One turn moves each row of this set onto another row. After a few examples, where does it send each row asked below?
Bunol: [  5.8   0.7 -31.1   8.0  15.5 -22.9 -15.0 -10.4  -6.0  20.3  35.9 -26.5
  17.6 -32.1]
Rotez: [  0.5  11.4  -9.7  21.0  37.6 -23.8   9.3 -19.8  10.4  -4.5  32.1   9.7
  22.3  27.7]
sasi: [ 17.1  14.8 -27.5  35.4 -23.4  23.0 -14.2  -7.0  -5.5 -40.1  16.3 -17.6
  27.3 -19.6]
vomi: [ 40.2  -9.8 -34.6   4.2  20.3   0.3 -19.9 -13.1   0.1  20.2  27.0   6.7
  -5.8   5.6]
Voz: [ -5.9  -2.4  -3.8  18.3  36.9 -12.4  -3.2 -10.4  -6.3  -5.6  20.6  23.3
   3.9  31.5]
Sitim: [ 28.0  20.9  18.7  26.5 -18.9  -5.6  19.7 -36.8  19.9 -33.8  17.2  -5.2
 -14.5  -2.7]
fegek: [ -3.6 -10.1 -14.1  47.8 -23.6  17.2  16.9  32.5  30.4  -9.0  -6.2   9.5
  14.1  -3.9]
Lebop: [ -7.0 -14.8   3.1  22.9 -21.1   4.3  19.6  28.8  43.5   5.6   1.7 -32.6
  -3.6 -23.4]
Fedu: [  4.6  -2.4   2.3  27.2 -16.9 -38.5   6.4 -38.9   3.6 -48.7  -1.2 -28.7
 -17.2  -8.8]
bop: [-29.0   6.7 -11.3  23.4  -5.2   9.1 -22.8  -5.0  -7.1 -11.4  32.4 -26.5
  13.8 -41.8]
guriv: [ 13.1 -16.8 -45.7  25.9 -14.6  26.8  20.8 -26.4  -7.1  -2.5 -11.0 -16.3
  30.2  15.1]
bazem: [-30.7  12.4 -38.7  31.3 -11.7   4.3  22.9 -15.8  17.2  12.4   5.5  21.8
  12.9  28.5]
Fik: [ 20.9  -2.5 -39.1   6.0 -21.5  -6.8 -12.7 -20.2  30.0  -8.5   5.9  15.5
 -40.9  14.9]
zakov: [ 35.1   7.6   0.0  33.3 -30.5 -27.0  13.5 -35.2  -3.3 -15.3 -17.2 -19.7
 -31.6 -12.9]
muser: [ -4.5 -16.8  26.0  54.1  12.1   4.1  22.6 -22.3  -1.9  -8.0  11.9  24.0
   1.8  -3.1]
Febev: [-15.5 -11.2 -10.7  19.5  -0.5  -3.7  28.8  31.2  12.7   7.0 -27.1 -17.1
  20.2  -0.9]
dazo: [ 19.5 -10.1 -45.7  32.2 -22.5 -22.4 -13.8 -19.5  40.8 -23.1   7.6  12.0
 -26.7   9.0]
pupu: [ -3.2 -11.3   1.8  24.5  -9.5  -7.7  13.1  28.1  44.0  16.5  15.0 -24.4
  -8.2 -27.4]
lisen: [-31.5 -10.0 -22.8  39.4 -32.0 -10.9  33.5  10.0  11.5  23.5 -19.6  -4.2
   5.6  -5.4]
Rivo: [-18.3   4.0 -29.7  33.7 -15.2  11.0  10.1   4.6  -2.4  10.9  -5.0  31.2
   1.4  35.9]
zudu: [ -5.2   9.0   9.9  44.0   9.6 -18.1  24.9 -23.4 -24.8  32.3   0.1   7.6
  -5.9  -6.0]
Gad: [  9.4  -1.3 -26.6  21.0 -26.5 -42.2   6.1  -2.0  40.6  15.0  11.2 -11.7
 -31.2 -21.7]
piz: [-33.0   1.9  14.4  33.8  18.9 -34.0  20.8 -31.7 -12.0  -1.3  12.7  -0.3
   9.1  -2.6]
kozu: [-21.0  17.0 -29.6   8.2  19.2 -18.6 -30.5 -16.1  -7.9   0.2  24.6  -0.6
  -5.0 -30.4]
gesa: [ -2.4  -9.0 -21.3  12.8  15.3  24.8 -19.8 -27.4   0.8   6.9  38.5   5.0
  18.2 -32.9]
Toz: [ 10.8   3.0 -15.4   1.3 -12.0   5.3  12.0  -0.8  61.9  11.8  24.3   5.9
 -12.4 -19.4]
gog: [ 43.6   1.1 -44.2  29.8   8.9 -16.0 -16.6 -18.0  10.3  11.4  34.8  -1.7
   6.9  -0.3]
sarak: [-20.1  -1.6 -20.5  22.4 -14.1  12.9 -25.8 -10.8  -2.3 -25.4  23.3 -34.6
   4.5 -42.8]
Fonop: [  7.8   0.9  28.1  50.2 -18.4 -14.0  13.2 -33.1  -0.5  -5.4  16.9 -18.8
 -26.9 -25.5]
Rasit: [ 22.7  -4.8 -16.6  -6.2   7.4 -32.6  -1.0  17.4  43.3   3.3   1.3 -21.6
 -16.2 -18.6]
Bunun: [ 25.0  -2.0 -34.1  17.3 -18.4  26.4   7.5  -3.2 -18.4 -11.6 -11.1 -12.7
  21.8  26.2]
sike: [-20.8  11.2 -33.6  18.2 -22.6   3.7 -13.5 -12.7 -20.8 -39.8 -16.2 -21.4
  10.3 -17.2]
meke: [  4.1 -15.1 -36.4  19.5 -20.4   0.5   2.4  -4.9 -15.5 -20.6 -10.1 -47.6
  31.8 -21.7]
Kubud: [ -7.7   2.5  31.4  54.9 -19.6  -5.0  24.9 -31.7 -11.5   0.7  13.4 -17.9
 -14.8 -16.3]
nam: [ 18.0  -3.7  -8.6   4.9  -5.4  -0.3   2.6 -26.0   6.0 -52.2  -8.4  -9.3
 -11.0  32.3]
nevu: [ 16.0 -28.3 -17.9  24.2  -2.9  -5.9  10.8 -33.1  17.4 -53.2 -14.2 -15.0
   4.8  19.1]

Kubud -> bop
zudu -> kozu
And these:
fegek -> muser
nam -> Bunun
nevu -> guriv
Gad -> Fedu

